The rows below come in pairs that one turn or mirror swaps. Which row does each named row swap with?
The rows were stretched afterwards, more along some directions than others.
Z_983: [  3.6 -22.0   5.3 -10.4 -11.1  -1.3 -21.8  35.2  -7.3 -25.5  -4.3  11.0
   0.4  15.4   3.3   1.7  11.1  -8.4  -1.3  -2.9  -0.9]
Z_552: [ -5.6  -7.5  11.3   1.9  -5.9  -5.1   5.3   9.3  -2.7  -9.9  -4.5   8.0
  16.9  15.1   1.8   7.9  -7.4 -15.7  -3.5  -4.5   8.2]
Z_625: [  6.4 -31.0  15.9  10.6   1.1  12.8 -30.0  12.5 -20.1  -1.2  -7.8  -1.2
  24.3  27.9   7.2   2.7 -12.9   3.6 -16.8  18.8   4.7]
Z_98: [  7.9 -29.6  12.3   4.3   3.6  10.7 -30.7  14.3 -18.2  -3.3  -4.7  -1.8
  21.2  23.3  12.1   3.9  -8.8   7.5 -15.8  21.7   6.4]
Z_47: [ 13.4 -27.6  20.1  -1.3  -4.7   1.7 -13.7   5.2  -7.9   0.0  -6.1   5.1
  18.3   7.2   7.3 -18.2 -14.0  -0.8 -11.9  17.1  -4.0]
Z_875: [ 16.8 -26.8  17.0  -6.7  -0.9   6.2 -22.8   7.5 -28.2  -7.7   4.1   4.2
  36.4  31.2  21.4  -7.4 -25.9  -0.3  -3.5  20.2   3.0]
Z_876: [  9.6 -29.2  15.2   7.1   3.1   9.0 -32.4  19.7 -16.5  -0.8  -5.4   0.8
  22.1  23.8   9.5   3.5 -10.1   5.9 -18.8  22.1   2.4]
Z_550: [ -7.9  -8.6  13.9   2.3 -10.4  -0.6   4.4   8.4  -7.0 -16.4 -11.2   4.8
  14.4  12.8   0.1   7.9  -4.7 -13.0  -7.0  -5.4   2.8]
Z_455: [  3.2 -17.3  23.9  17.9   6.6  13.4 -15.4  -3.1  -3.0  -2.4  -5.4  11.2
  23.9  32.4   8.1   1.6 -18.3  -8.8 -16.4  12.0   2.7]
Z_907: [  4.7  -8.5  13.1 -15.0  -1.5   1.5 -13.1  11.7 -10.4 -18.9  -7.3  17.5
   8.0   9.6   6.4  -5.9  -6.9  -0.6   6.1   9.0   4.8]
Z_205: [ 11.4 -26.9  10.6  12.1   8.0   9.6 -15.2  -7.0  -1.5  10.9  -3.7  24.7
  12.1  18.5   5.4 -10.1 -31.8  -6.4  -8.5  18.9   6.6]
Z_453: [  5.6 -15.0  20.9   3.9  -0.2   8.4 -29.5  28.9  -4.4 -23.3  -4.0   7.6
  22.3  33.7  17.5   8.3  -9.7  -8.6   3.8   5.8 -14.6]
Z_540: [  8.1 -25.2  26.6   7.4  -8.9   7.4 -14.4   1.6  -5.8  -3.0   7.8  10.8
  14.2  33.3  13.2  -3.9 -26.5 -10.9  -0.2  13.9  -4.6]
Z_83: [  6.2  -2.8  10.3  -9.8  -6.2   3.6  -9.5   9.4  -7.7 -15.4  -9.6  19.1
  10.3  12.1   8.1  -1.3  -8.2  -5.9   5.9  12.6   1.0]
Z_987: [ 12.5 -34.7  15.0  12.5  16.8  10.9 -23.2  -4.9  -4.4  10.8  -3.3  20.6
  22.4  19.0   3.5 -10.2 -35.1  -2.5 -11.6  21.1  10.5]
Z_195: [  9.1 -20.9  27.1  13.5  -6.7   1.6 -11.1   3.9  -0.3   2.6   9.0   7.9
  17.6  28.8  14.1  -5.1 -23.6  -9.1  -5.5  11.3   0.6]
Z_435: [  1.4 -20.8  21.2   8.2  -1.8   7.3 -18.4   7.8  -3.7  -1.4   9.5  11.4
   9.4  35.1   9.2  -2.7 -22.8  -8.9   1.4   4.5  -2.5]
Z_985: [  0.4 -14.0  25.0   2.3 -21.7   0.9  -9.8   8.5  -3.6 -18.7  -4.4   6.4
   7.1  17.3  -2.2  -7.9   8.2 -17.4   7.4   1.4 -10.3]
Z_171: [  2.5 -10.1  24.8  12.2 -11.1  -0.7 -13.8  24.4  -1.1 -25.9  -6.3   2.4
  19.4  26.5  18.0  14.3  -2.2 -11.8   2.2   1.3 -11.1]
Z_762: [  4.4 -14.3  28.2   1.2 -16.3   2.0  -9.5  12.5  -1.1 -13.5  -2.2   4.3
   5.5  15.3   0.1  -8.6  10.0 -14.5   3.7   6.6  -8.6]
Z_354: [ -0.7 -31.2  15.2  14.0  -5.5  -7.3 -24.1  19.9 -11.0 -32.2   2.4   7.2
   8.0  23.2   1.9   7.6  -4.1 -15.7   4.8  -9.3 -15.0]
Z_936: [  2.3 -22.3   2.4  -9.1  -8.2  -0.9 -14.4  26.9  -6.3 -14.2   0.4  15.2
   0.0  17.9  -0.9   1.0   1.0  -8.1  -4.5  -1.9   4.5]
Z_560: [  6.8  -9.4  15.4   5.6  -7.5   8.9 -15.4  18.8 -11.6 -16.1 -10.8  10.0
   4.6  25.5   5.2  12.6  -3.3   0.1  -8.0  14.7 -10.1]
Z_551: [ 16.6 -35.7   3.1   7.5 -10.9  10.0 -12.0  12.1  -6.1  -3.3  -0.4  15.4
  -0.7  26.3   4.4  -3.6 -13.6 -11.3  -8.8  18.9  -1.3]
Z_958: [ 11.7 -19.7  19.0   7.2  -2.6   4.5 -16.9   8.0  -5.4   3.6  12.4  11.1
  14.6  29.8  13.6  -4.4 -26.2  -4.5  -0.3  12.8   1.1]
Z_137: [  7.2  -7.2  14.0 -17.3  -7.6   3.7 -10.1  20.1 -13.2 -13.8  -4.0  15.3
   9.6  13.4  15.1  -6.8  -9.5  -3.2   2.4  12.0   0.2]
Z_921: [  7.3 -18.6  10.9   8.0 -10.8   0.1  -6.5   0.5  -4.5  -1.9   5.4  10.6
   5.8  29.3  10.8   3.2 -23.4 -10.0  -2.4  10.0  -3.8]
Z_390: [ 12.1 -24.0  20.0   1.8   2.5  -2.8 -17.4  10.3  -6.1   0.4  -6.0   5.7
  16.5   9.8  13.1 -13.6 -11.6   3.4  -9.4  15.1  -4.8]
Z_768: [ -4.8 -10.8  29.2  17.7   1.3  13.1 -12.5  -3.6  -1.2  -6.4  -6.1   8.5
  20.4  33.8   2.2   3.3 -15.8 -14.3 -11.2   2.3  -2.6]
Z_119: [  0.3 -11.6  30.0  14.8   0.3  14.1  -8.3   1.4  -4.1   1.2  -3.1   7.7
  24.6  33.3   4.8   1.8 -14.9 -13.2 -14.9   9.9   5.0]
Z_12: [  4.7 -18.6  13.6  11.3  17.0   9.6 -13.2  -1.9  -3.6  14.8   0.9  13.0
  12.1  15.8  -2.4  -8.2 -25.4  -0.8  -9.3   9.0  11.5]
Z_470: [  3.9 -30.5  15.2  13.5   4.2  10.5 -28.8  13.1 -15.4   4.4  -3.8   1.7
  21.4  27.8   3.6   7.4 -15.5   1.4 -18.5  15.9   6.1]
Z_792: [ 17.2 -28.8  22.6  -2.0  -1.8   9.6 -27.6  10.0 -28.1 -12.5   8.8   1.8
  38.1  34.1  23.2  -5.9 -27.3  -1.9  -8.2  24.9   0.6]
Z_128: [ -1.5 -23.5   2.4  -2.1 -10.6  -2.6 -14.8  29.1  -4.8 -20.2  -1.5  11.2
  -1.4  16.6  -2.0   6.8   8.0 -13.0  -4.4  -5.4   5.0]
Z_543: [  5.0 -10.4  22.1  -5.1 -17.8   0.0  -7.5   4.6  -3.1 -17.0   0.2   5.6
   7.6  13.7  -0.3  -7.9   8.2 -13.3   7.2   9.6  -4.6]
Z_630: [  1.5 -30.4  13.2  13.5  -1.3   6.7 -26.5  16.4 -18.2  -0.5  -4.8  -2.3
  13.7  22.0   1.2   8.1  -5.5   2.3 -15.0  12.2   4.1]
Z_951: [  0.1 -21.2   2.6  -3.8  -1.9  -3.9 -21.4  24.5  -1.2 -20.1  -0.7  13.0
   2.8  14.8  -4.8   4.1   4.7 -10.0  -4.3  -5.4   2.6]
Z_68: [ 11.5 -29.5  16.7   2.3  -3.3   1.9 -12.8   8.6 -10.8  -2.5  -6.7   3.9
  18.1  10.9  10.8 -16.6  -9.2   1.7 -10.1  19.1  -6.4]
Z_88: [  7.1 -13.3  28.0  -4.9 -19.5   6.8 -11.2   5.2  -4.2 -15.6  -1.4   2.3
  13.8  18.2   4.0 -12.0   3.8 -15.4   6.1  12.3  -8.5]
Z_569: [  0.3 -26.8  10.7   8.2   0.9  -9.9 -23.4  19.1 -10.2 -27.9  -3.5  12.6
   8.8  22.4   2.2   4.6  -6.1 -11.5   5.8 -14.1 -13.9]
Z_561: [  3.2 -12.0  14.6  10.1  -4.7   6.7 -15.0  24.3  -1.3 -24.9  -5.8   1.6
  18.0  26.8  15.0  12.5  -5.8  -8.2  -2.3   3.6 -20.0]
Z_518: [  3.6  -8.6   8.1   4.3  -3.9  11.5 -15.5  16.1  -8.0 -21.0 -12.6   9.2
   2.6  27.2   3.2  15.7  -3.5  -4.9  -8.1  12.0 -11.9]
Z_19: [  7.9 -23.5   3.5  -9.7  -7.3   1.3 -22.7  34.3  -9.2 -20.0  -2.3  11.9
   8.4  17.0   4.1  -0.5   4.7  -8.5  -7.8   1.7   4.0]
Z_719: [  2.7  -1.1  10.0 -13.2  -6.8   4.2 -11.2  15.5 -10.3 -19.5  -8.5  12.6
  11.6   9.2  10.2  -0.7  -4.7  -3.8   2.4   1.7  -0.4]
Z_706: [ 11.3  -8.2  10.9 -12.7   2.7   7.0 -14.1  20.0  -8.5 -11.4  -5.3   8.8
  13.7   7.6   8.5  -8.6  -2.3  -0.8   3.7  11.2   3.7]
Z_284: [  7.2 -31.0  11.3   8.5   4.1   9.4 -30.9  23.4 -15.6  -4.5  -9.5   3.2
  17.7  24.6   9.4   8.0  -8.2   6.1 -16.0  16.0  -1.6]
Z_559: [ -7.2  -5.5  10.2  -1.5  -5.1  -3.5   6.4   8.2  -4.3 -13.0  -4.1  12.9
  15.3  16.4  -2.8   0.7  -8.0 -13.3  -7.1  -5.3   4.1]
Z_404: [ 17.3 -33.9   6.8   6.8 -14.0  12.4  -7.7  12.1  -5.1  -3.0   0.5  16.9
   1.1  25.1   6.3  -2.6 -12.0 -13.1  -8.2  19.3   2.2]
Z_459: [  6.4 -15.1  15.4  11.4  -1.9   4.2 -23.2  29.9  -4.0 -24.3  -5.2   8.8
  15.7  29.9  20.6  14.8  -7.9  -6.9   3.2   1.6 -11.3]
Z_482: [  1.5 -21.4   5.3  -7.6 -10.9  -1.9 -19.2  27.3  -6.3 -23.6  -3.9  12.3
   2.8  16.4  -3.9  -1.7   7.1 -11.5  -1.3  -5.8   0.9]
Z_680: [  6.5  -9.6   9.0   1.3 -10.1   8.3 -14.7  21.7 -14.5 -21.2 -12.0   7.1
   5.7  27.2   6.3  14.1  -1.7  -2.4  -5.6  14.7  -9.6]
Z_804: [  2.8 -13.9  28.1  12.0  -2.6  15.7 -13.9  -0.9  -8.2  -2.1  -5.5  10.8
  29.4  35.4   8.6  -3.8 -19.6 -11.6 -14.1  11.4   2.4]
Z_480: [ 10.7 -15.2   9.3   5.5 -10.4   0.5 -18.6  25.4  -4.9 -29.0 -11.3   7.1
  14.5  27.3  21.9  15.7  -5.9  -9.3   1.5   8.4 -18.8]
Z_583: [  8.9 -30.2   5.7  12.3  11.8  10.2 -17.5   4.2  -6.4  11.5  -1.5  19.6
  14.7  20.4   6.6  -6.0 -28.2  -2.0  -9.2   8.5   9.3]
Z_16: [  9.1 -28.4  12.4  12.2   4.4   9.2 -18.1  -3.3  -4.9  10.6  -1.5  12.9
  17.4  13.1   3.2  -8.3 -26.8  -5.6  -9.3  12.9   3.3]
Z_374: [  4.2 -30.2  14.3  18.8   8.0   5.8 -16.9   5.5  -2.0   7.7  -3.3  16.7
  14.6  19.0   0.5   0.3 -27.6 -11.5  -8.8  10.2  -0.6]
Z_346: [  7.9  -3.6   8.1 -15.9  -0.6   1.4 -17.0  21.5 -11.5 -13.8  -6.0  15.7
  11.9  10.1   8.1  -4.8  -4.6   3.1   5.8   5.1  -0.9]
Z_11: [ 16.0 -29.7   4.5   0.4 -12.9  13.4 -10.0   6.2  -6.4  -4.0   0.8  11.0
  -1.6  22.9   3.7  -4.9 -10.5 -10.5  -6.0  23.6  -2.3]
Z_600: [  5.5 -15.2  15.5   2.0  -9.1   6.8  -4.2   4.8  -3.5  -2.8  11.1   5.6
   7.3  26.1  11.3  -7.2 -19.0  -5.4  -3.5   9.5  -6.2]
Z_274: [  3.2 -15.2  25.4   8.6  -5.3   5.0 -22.4  21.9  -3.0 -27.8  -7.3  10.4
  18.1  33.0  16.1  12.7 -11.4 -12.0   2.2   2.9 -17.9]

Z_987 pairs with Z_907
Z_876 pairs with Z_128
Z_98 pairs with Z_951
Z_459 pairs with Z_958
Z_12 pairs with Z_706
Z_435 pairs with Z_453
Z_983 pairs with Z_470
Z_560 pairs with Z_404
Z_205 pairs with Z_83
Z_792 pairs with Z_354
Z_921 pairs with Z_480
Z_195 pairs with Z_171

